[[257 377 600 676 549 449 282 703 599]
 [451 500 379 425 365 425 502 335 280]
 [423 648 401 587 288 415 505 494 158]
 [570 401 341 246 394 426 470 370 435]
 [541 611 315 356 252 383 515 391 242]
 [328 281 520 493 572 466 364 440 567]
 [171 469 624 820 515 447 311 684 464]
 [393 316 445 406 514 461 442 306 458]
 [440 385 436 416 459 444 421 445 459]
 [613 512 249 238 293 433 620 173 148]
 [232 590 589 817 414 412 310 797 421]
 [304 202 563 443 629 446 268 504 776]] yields 202

[[ 71  66 148 123  97  94 147 180 110 111 124 139  71]
 [ 70 151 128 135 167 149 128 135 236 148 231 147 113]
 [111 117  82 112  72 117 100 179  85  57 169 124  77]
 [144 155 175 165 143 113 185 205 148 164 189 143 163]
 [ 90  17 143 152 143  82 155 139 154  94 207  99 120]
 [189 197 176 193 171 176 222 216 208 173 213 254 251]] yields 197

[[ 297 -801 -805 -815 -399  273  220 -793 -810 -822 -790 -831  293 -798
   337 -719]
 [-465 -426 -446 -410  276 -426 -299 -436 -421 -290 -437 -312 -470 -429
  -374 -590]
 [-555 -364 -394 -353  224 -534 -429 -375 -368 -221 -379 -253 -560 -373
  -472 -543]
 [-640 -339 -378 -331  311 -631 -543 -347 -345 -180 -349 -217 -647 -345
  -540 -549]
 [-852   58   31   80  494 -795 -705   43   66  228   37  205 -854   50
  -778 -197]
 [-705  612  616  613 -159 -720 -758  613  616  573  614  590 -700  615
  -780  580]
 [-242  320  352  308 -771 -281 -397  331  324  147  336  187 -234  329
  -377  492]
 [-686  490  498  485 -478 -717 -791  492  487  412  490  430 -680  489
  -791  515]
 [-802  525  534  524 -399 -821 -874  526  527  461  526  482 -795  526
  -898  523]
 [-840  578  599  581 -481 -833 -929  578  589  493  576  526 -830  580
  -957  596]] yields 578

[[51 79 40 55 65 55 62 55 47 58]
 [55 34 70 52 65 42 49 61 63 46]
 [77 53 68 71 30 65 48 65 52 65]
 [31 32 66 40 97 38 52 43 65 42]
 [47 71 48 57 60 81 68 40 62 71]
 [63 67 53 61 46 69 63 59 59 64]
 [86 54 64 69 24 52 51 83 53 55]] yields 54

[[ 7 72 61  4 57 43 23  6  8]
 [18 61 71 14 66 26  8 22 25]
 [59 23 10 59  9 51 62 54 53]
 [ 6 72 58  3 55 45 26  5  6]
 [63 19 60 58 52  6  8 71 75]
 [62 20 12 62 10 48 59 58 56]
 [35 45 74 30 67 12  0 43 47]
 [73 10 31 71 26 24 35 76 78]
 [22 57 73 18 67 22  5 28 31]] yields 57

[[105 102  89  76  79  50]
 [ 77 130  89 160 160 182]
 [ 92 119  93 148 153 171]
 [149  16  66  97 200 246]
 [122  85 107  78  99  83]
 [110 106 110  88  91  69]
 [ 63 152  82 145 117 112]
 [ 63 178 116 123  63  24]
 [ 82 182 169 139  75  44]] yields 182
---
[-54  73 -21  28  41 -26] yields 41

[[ 12   5  -4  12]
 [-10   1   3 -18]
 [ 45   5  86 -15]] yields 45

[-83  -7  82 -18 -39] yields -7

[ 67  65 -34 -30 -12  62 -36] yields 65

[ 48   1   8 -69   6  39] yields 39

[[ 18 -18 -75 -74]
 [-15   8  55  56]
 [-33 -65 -30 -24]] yields 55
---
-1.1  -0.2   1.2   1.1   0.0  -0.8   2.0
 1.0   0.8   2.0   0.0   0.5  -0.6  -1.0
-0.5   0.6  -0.3   1.2  -0.1  -0.3  -1.5
=> -1.0

-2.00  -1.50  -1.18  -2.06
 1.53   0.72   1.41   1.43
-1.03  -1.31   0.03  -1.21
=> 1.43

-13.376    0.679   -1.746  -14.144  -14.861    9.550   12.127
-10.446   10.255  -14.187   15.079    1.885   15.479   -9.076
-15.512    1.231  -11.950   -5.771  -10.578   -1.677  -17.701
=> -9.076

-1.31  -0.85  -1.06  -1.27  -0.40
 1.55   1.67   1.29   2.24   0.84
 0.96   1.87   0.41   0.69   0.27
=> 0.84

-1.16   1.06   0.22  -0.50  -1.51
-1.16   0.08   1.74  -1.15  -1.28
-1.73   2.03   0.60  -0.07  -1.43
=> -1.28

  1.59   -4.19   -1.82    4.03
  5.06    5.25    9.35   -6.80
 13.20   -3.55   -6.57  -14.99
=> -6.80
---
[[1745 7573 7103 3012 8237 9291]
 [9643 8124 5490 5853 6058 4606]
 [8652 6169 5777 4675 6231 5896]]: 5896

[[28 31 24 36]
 [63 53 77 58]
 [16 25 10 29]]: 29

[[469 453 236 310 682]
 [914 588 701  12 596]
 [497 752 181 656 417]]: 417

[[2846 6620 6542 7964 7020 7220]
 [5701 5043 4507 5437 4973 5516]
 [5091 5523 5911 5236 5591 5226]]: 5226

[[-129  -28   66   80   92    5 -592]
 [ 249 -299 -370  -94  104    6  595]
 [ 244 -218   -5  103  631   10  -69]]: -69

[[15 92 28 56 18 16 23]
 [66 54 25 71 40 30 46]
 [66 38 26 60 56 41 46]]: 46

[[8 7 7 3 4 7]
 [8 0 4 5 5 1]
 [6 8 4 0 5 6]]: 6
